Each row is where one point has got to under a steady rotation. How many ticks took it there?
The counts run from 0 to 283.
[  8.5  20.2  22.7 -30.4  22.1  47.1   7.0 -20.0  15.6 -20.6 -30.2   0.2
  -9.5   1.6  25.0  24.3  33.2  -6.6   9.3  20.7  14.2  20.6  25.0  29.2
 -17.3 -10.4  -9.2   3.2  18.3 -16.2 -21.9   5.6  -9.5  -1.9 -25.4  -6.8
   2.1  30.4   8.0   9.7  22.5  -4.2   1.1   5.8   2.4] => 251
[ -2.6  15.7  -7.1 -17.5 -18.2  11.0  17.5  -3.1   6.4  -4.9   0.7  37.7
  23.3  12.3  22.0  16.6  13.0 -33.3   0.5   5.5 -20.5 -17.6 -10.5  20.4
   9.8 -14.8 -34.1   5.6  -4.1  -9.9  13.2   1.5 -37.4 -22.6  22.4  39.7
 -11.4  28.5  21.7  -8.3  16.1  -1.7 -33.8  -9.6 -10.0] => 93
[ -4.9   8.0  18.5  12.4 -19.2   2.9   2.2 -10.7   3.4 -58.3   4.1  14.6
  -6.4  -3.7 -16.1  -4.3  19.1   1.4  -6.3   8.8 -24.4  -8.9  10.0  28.4
   4.8   9.6 -14.4 -31.8   1.2 -27.1  16.1   8.9 -24.4 -14.2  25.4   5.6
  -7.7  -6.2  -5.6 -44.4  32.3  26.8   1.5 -16.8   0.0] => 237
[ 41.1   4.7  21.0 -31.0   3.8  20.0  18.8  -9.0   3.5 -11.7  -7.6  28.8
   4.1 -14.5  10.2  -9.8  14.5 -28.8  20.1  40.6 -14.2  16.0   5.5  21.2
  15.8  12.3  -2.5 -11.8  -8.3 -21.2  -3.3  -0.6 -32.1  15.1 -12.8 -14.8
 -24.9  28.5  18.9  -3.0  28.8   2.9   8.4 -31.7  -9.9] => 218
[-23.8  15.2 -20.8  49.6  12.8 -14.5   8.7   0.2   6.3  -6.5  20.0   7.8
  15.9   8.7  16.5   1.4  33.9  29.8   9.8  11.7   4.9 -27.2  13.0  -0.7
   3.5   2.4 -31.1   6.9  18.2 -13.9 -18.8 -27.8  13.2 -18.6  40.1  21.9
  -1.3  -9.4  -2.4 -15.6  16.8 -22.1 -11.8  11.1   8.0] => 143
[-31.8   8.0 -21.3  40.5  13.7 -10.5   3.0  -5.4  -2.2  -6.3   7.6   5.6
   6.7   8.5  13.8  -2.9  27.8  32.4  16.4   0.4   4.7 -17.7  17.4   0.9
 -12.7   1.9 -21.6  -1.7  21.5  -9.9  -8.3 -21.0  26.9 -24.7  43.3  27.3
  12.6 -10.5  -0.4 -37.2  15.7 -28.1 -18.7  15.6  12.2] => 77
[-24.9  29.6   5.3  -1.8 -20.2  10.0  37.0  -2.2  25.3 -20.7  24.9  26.5
   6.1   8.9  -5.7  22.5  14.6 -17.9  -1.0   3.9 -15.6 -10.6  -9.2  13.6
   2.3  12.5 -26.7  -6.5 -10.7 -14.1  33.4  -1.9 -48.0  -6.9  39.5  29.3
  -8.5  -4.9  -7.2 -12.3  28.5  20.7 -11.3  -5.2  10.2] => 273
[  4.5  38.8   9.8  16.3  -3.5 -13.2  19.8 -23.2  22.2 -10.1   5.2  -2.6
   1.0   5.9   0.8   6.2  16.5  -3.6 -13.1 -12.0 -18.0   0.6 -43.9 -13.0
 -20.4  14.5 -26.8  -2.5 -30.2  15.0  20.7 -38.4 -26.6 -32.4   2.2   4.6
  19.3  15.4  -1.9 -23.1  25.6  -4.5   8.0   1.0  28.7] => 15
[ 36.0  -8.9   6.6  20.8  15.9  -7.3  -4.4 -11.8 -16.5 -21.4  -3.7  -2.5
 -11.1 -24.5  -7.8 -44.2  19.4  12.4  16.0  15.9 -11.0  21.2  -7.0  -1.6
  -9.8  21.9  10.8 -29.4 -10.4  -3.8   4.4 -14.1   8.4  -7.3  -1.9 -11.5
  -2.1  11.8  15.7 -57.0  32.0 -12.6  16.5 -28.8  -6.3] => 200
[-21.8  21.5  -3.1  25.7  -8.4 -27.3   1.1 -24.8   7.0 -14.0  -6.7   9.0
  16.9  20.3   2.6  -0.9  18.0  13.3  -9.1 -11.3 -28.3 -25.3 -11.6  -1.2
 -13.3  -7.7 -37.7   0.1  -5.8  -7.0   0.4 -30.8  -2.9 -45.7  23.4  11.0
  16.6   3.8  10.1 -33.1  19.8 -17.2 -11.2  11.9  21.8] => 46
[-26.9  26.3  15.8  25.5  -1.9 -35.0   7.6 -18.1 -10.2  17.3   8.6  11.7
  30.3  20.8   7.1  14.8  31.1  23.9  -4.7   3.9 -11.7  -3.8 -11.5   7.9
  -3.4  -2.7 -40.1   6.5  -8.9 -14.7  -1.9 -29.0  -4.5 -20.2  19.7 -13.0
  -0.8   1.3  36.1   6.3  28.9 -24.6   5.2  11.5  28.4] => 179
[ 11.8  17.1 -10.4 -17.5   2.2  17.9  48.9  -4.5  19.0 -26.3  -5.2  31.1
 -15.7   4.6 -15.0  -2.1   5.1   7.0  19.1  22.4 -14.8  -8.6   8.1   6.5
 -13.6  31.2  -3.6 -25.4   7.6  -6.3  24.9  -8.4  11.0  10.2  20.1  21.1
   3.0 -20.3 -25.2 -28.9  29.6  22.9   4.3  -6.4   6.9] => 139
[-15.6  19.2 -18.6   9.6  20.3  20.3  40.6   1.0  36.5 -10.9  15.8  12.5
  -5.7   1.5   9.3  13.7  24.5  26.0  26.0   6.2  19.0 -18.2  24.8   2.5
  -7.5  24.7 -19.4  -0.2  28.1 -11.4  -8.0 -19.2  12.6  11.5  34.1  26.4
   1.9 -22.0 -27.8 -21.6  20.3  -3.9  -7.0   9.8  19.9] => 174
[-26.8  20.6   0.1  11.7  -1.4  15.1  12.7 -16.3  30.5 -39.3  -1.0   9.7
   4.9   5.0  15.2   9.8  21.5  10.1   2.2   6.5  -5.0 -32.4  35.4  20.7
   1.4   0.9 -32.4  -2.3  27.9 -33.7 -22.1  -5.6 -11.5 -10.1  29.3  13.0
   0.1 -15.3 -23.6 -21.1  19.7   0.6 -10.0  13.8  17.1] => 239
[-11.1  16.8   2.2 -22.1 -11.6  22.8  45.5 -10.6  17.0 -19.2  -0.4  25.1
 -13.2   7.5 -14.6   6.5  14.1   7.6  18.2   9.4  -6.8  -1.7  13.1  14.1
 -24.0  29.9  -5.8 -28.4  14.0 -15.6  24.7  -1.7   9.9  19.0  31.9  13.1
   0.6 -30.0 -24.4 -30.9  30.6  20.7   3.7  -0.4  24.5] => 205
[ 15.7  19.7  17.3 -21.0  14.6  39.4  -0.7 -23.5   2.6 -44.3 -37.6 -10.7
 -20.9   6.6   9.8  16.1  23.1  -2.0   0.8  10.4   3.1  18.1   4.1  19.2
 -35.8  -6.6  -3.2 -12.7   7.9   0.3  -2.8   3.7   7.3 -28.1 -21.7   8.6
  23.6  29.1  -6.8 -27.5  16.6  13.0  -1.1   3.6   1.8] => 70
[ 32.5  22.2  -1.1 -31.5  29.4  29.3  30.5 -10.2   0.7 -24.3 -40.8  15.0
 -18.5  21.4  10.8  24.0  20.5  10.8  10.3  39.6  -4.8   2.8  14.4  20.4
 -19.3   1.5  -1.9 -10.9  15.4   1.8  -4.1  -8.3  30.3  -4.7 -18.5   2.1
  15.1  25.9  -3.5  10.6  25.1  16.5   3.4   3.8  -9.7] => 5
[ 10.6  23.8 -20.0 -15.2   0.4  18.8  30.7   4.8  10.7  31.2  19.0  28.3
   8.3   2.1  17.3  17.6  16.7 -28.2  19.9   7.8   1.6  12.6 -30.7  -5.4
   0.6   0.1 -11.9  13.0 -21.3  15.1  23.2 -19.8 -27.4  -2.6   8.3  40.7
  -9.4  28.1  26.2   7.4  17.6  -8.3 -21.1 -12.2  -7.9] => 62
[ 17.9  13.0  17.8  -9.5  18.3  -2.2   0.3 -25.5 -31.4 -15.4 -43.7   5.3
  -7.3  21.0   3.5  11.1  24.1  25.9   4.1  17.9 -11.9  22.8  -5.4  18.2
 -37.0  -5.4   0.7 -14.1   2.9  -1.2   0.4 -15.0  41.1 -28.1 -24.7 -13.8
  20.1  25.0  29.6 -12.6  27.5  -3.9  11.5   1.2   7.5] => 101
[ 18.8  35.6   0.4   2.9  21.5  -3.0  24.4 -26.2  14.7  -7.6 -20.4  -9.6
  -5.0  16.6   6.8  19.7  17.6  17.9  -4.7   6.0  -8.2  -3.2 -27.4 -13.1
 -29.5   7.9 -25.7   2.8 -15.3  16.4  -5.4 -43.4  15.0 -33.6 -19.1  -2.2
  33.1  20.9  -6.7 -11.7  24.3 -12.0  11.7  14.5  26.6] => 263
[ -2.7  19.3 -24.5  10.4  31.5  22.8  28.9  11.2   2.6 -25.2  -5.8   5.0
 -18.9  11.2  12.2  20.7  28.6  30.5  18.3  21.9  20.3  -3.5  23.8  11.5
 -23.3   4.5  -0.3 -10.9  26.9   4.2  -6.3 -12.5  40.6  -6.0  16.0  37.1
  12.2  -1.1 -19.7 -19.4  16.9   4.8 -17.5   9.7  -9.6] => 41
[ 34.4  16.7  -1.4  26.3  24.4   6.4  -4.1 -14.1  15.7 -18.4   5.1 -23.4
 -23.3 -23.1  10.4 -16.4  25.1  -4.6   5.7   1.2   1.5  23.5 -28.8 -17.4
 -17.4  17.2   2.9  -9.2 -17.2  18.4  -2.0 -27.6 -13.5 -23.2 -14.3   6.2
  16.9  30.2  -1.8 -44.7  23.3 -19.5   9.4 -14.5   3.1] => 231
[ 41.1  16.4   1.5   8.6  23.5 -16.7  31.9 -14.0   5.2  -8.9  -4.3   4.2
  -3.3  -6.6 -11.5 -16.5  15.5  23.1  17.3  27.6 -18.7   6.1 -12.0 -16.0
  -6.2  37.1  -1.6 -15.9 -14.9  -0.1  -0.8 -43.1  22.0   2.0  -6.0 -25.1
   3.4   0.1  -0.3 -20.5  36.1  -9.5  29.6 -12.3  13.9] => 265
[ 34.6   7.9 -13.5 -24.1  14.0  26.5  36.1  17.5 -14.6  -9.5   4.1  36.7
 -13.2   3.5   1.9  10.7  15.4 -15.7  26.8  36.3  -1.2  11.1   2.2  20.8
   0.0  12.9   9.5 -18.1   0.6   0.0  23.2   2.5   3.0  12.3   5.9  35.1
 -20.6  20.9  12.6  -2.0  24.4  21.7  -8.7 -24.1 -33.6] => 254
[ -8.8  10.5  19.6   4.5   9.7 -24.7   7.6 -19.6 -20.9  36.2  -1.0  23.8
  34.2  13.9  12.2   2.4  23.8  21.5   9.1  12.1  -7.9  11.0   1.4  11.3
  -2.9  -2.5 -24.0  10.3 -10.3 -23.1  -5.0 -23.1   4.3  -3.8   5.2 -23.8
 -12.2   5.4  50.6  14.5  31.2 -34.2  11.3  -0.6  21.5] => 246
[ 35.2  11.4  14.8 -11.2  13.2  31.5   0.7  -3.7   5.3 -35.0   1.5  11.0
  -2.0 -18.7  13.8  -3.6  25.2 -26.3   5.8  35.6  -2.9   6.7  14.8  25.4
  17.5   3.2  -4.7  -8.5   1.8 -15.3 -10.6   3.0 -38.9   0.3  -9.4   2.2
 -20.2  40.1  15.8  -7.2  28.2   7.6  -0.2 -23.1 -31.8] => 219
[  7.4   7.4   4.6  -6.0  10.4  12.8  -5.6 -11.5 -23.3  34.0   5.1   5.0
   1.8  -8.3  11.3  -0.6  23.7 -10.4  16.6  -5.6   8.3  47.7 -33.2   1.4
 -21.9  -2.8   2.5   5.4 -27.1  11.2  24.2 -12.9 -12.9  -7.2  -3.3  16.3
  -6.4  36.0  53.0 -15.3  23.3 -21.3  -2.8 -18.1  -1.2] => 32
[ 21.1   7.5 -32.0 -16.0  17.7  -1.6  16.6 -18.4  14.3  30.8 -24.8  13.3
  16.8   3.9  32.9 -10.9  11.2   2.5  27.9  14.0 -10.0 -20.8  -4.4 -14.3
 -11.2   2.2 -17.6  19.8   5.3   5.1 -23.3 -29.9  20.3  -8.5  -4.9  20.3
   7.1  25.9  16.2 -13.3  11.6 -47.2 -10.4   8.2  12.5] => 162
[ 23.0  11.3  19.1 -33.4  12.1  -1.6   5.5 -30.0 -23.9  -1.4 -53.2  14.3
   3.1  17.8   3.7   3.4  16.3   9.4   4.1  23.9 -20.9   8.1  -1.1  18.3
 -25.4 -13.9  -9.6  -8.0  -4.2 -10.3  -5.9 -12.7  27.4 -20.0 -29.1 -16.1
  14.5  28.9  34.8  -0.7  25.6 -12.0   9.3   2.6  13.3] => 35
[-32.1   9.6   7.1 -25.5   1.3  31.7  23.1  -2.6 -12.0   7.4  -7.4  33.1
   5.6  14.6   4.1  27.2  22.9   8.1  25.5  14.6  12.4  16.3  33.3  40.8
 -16.8   2.3  -4.6  -3.0  17.2 -31.1  11.1  21.0   9.0  17.0  26.8  14.1
 -18.3 -12.7  20.6   0.8  21.6   7.0 -10.7  -2.9   6.6] => 90
[-20.5  19.7  25.3  17.2  19.7  32.3  -8.2   0.1  -9.5 -29.2  11.4  -0.1
  -5.2  -1.4  12.3  26.1  42.9   6.8  -0.5  19.4  23.9  28.5  33.2  35.3
  -4.5  -7.0  -5.8  -4.2  20.5 -28.9 -10.1  16.3 -18.5  -9.1  14.4  -4.0
 -15.4   8.8  20.8   2.3  23.1   5.0  -2.4  -3.9 -12.2] => 88
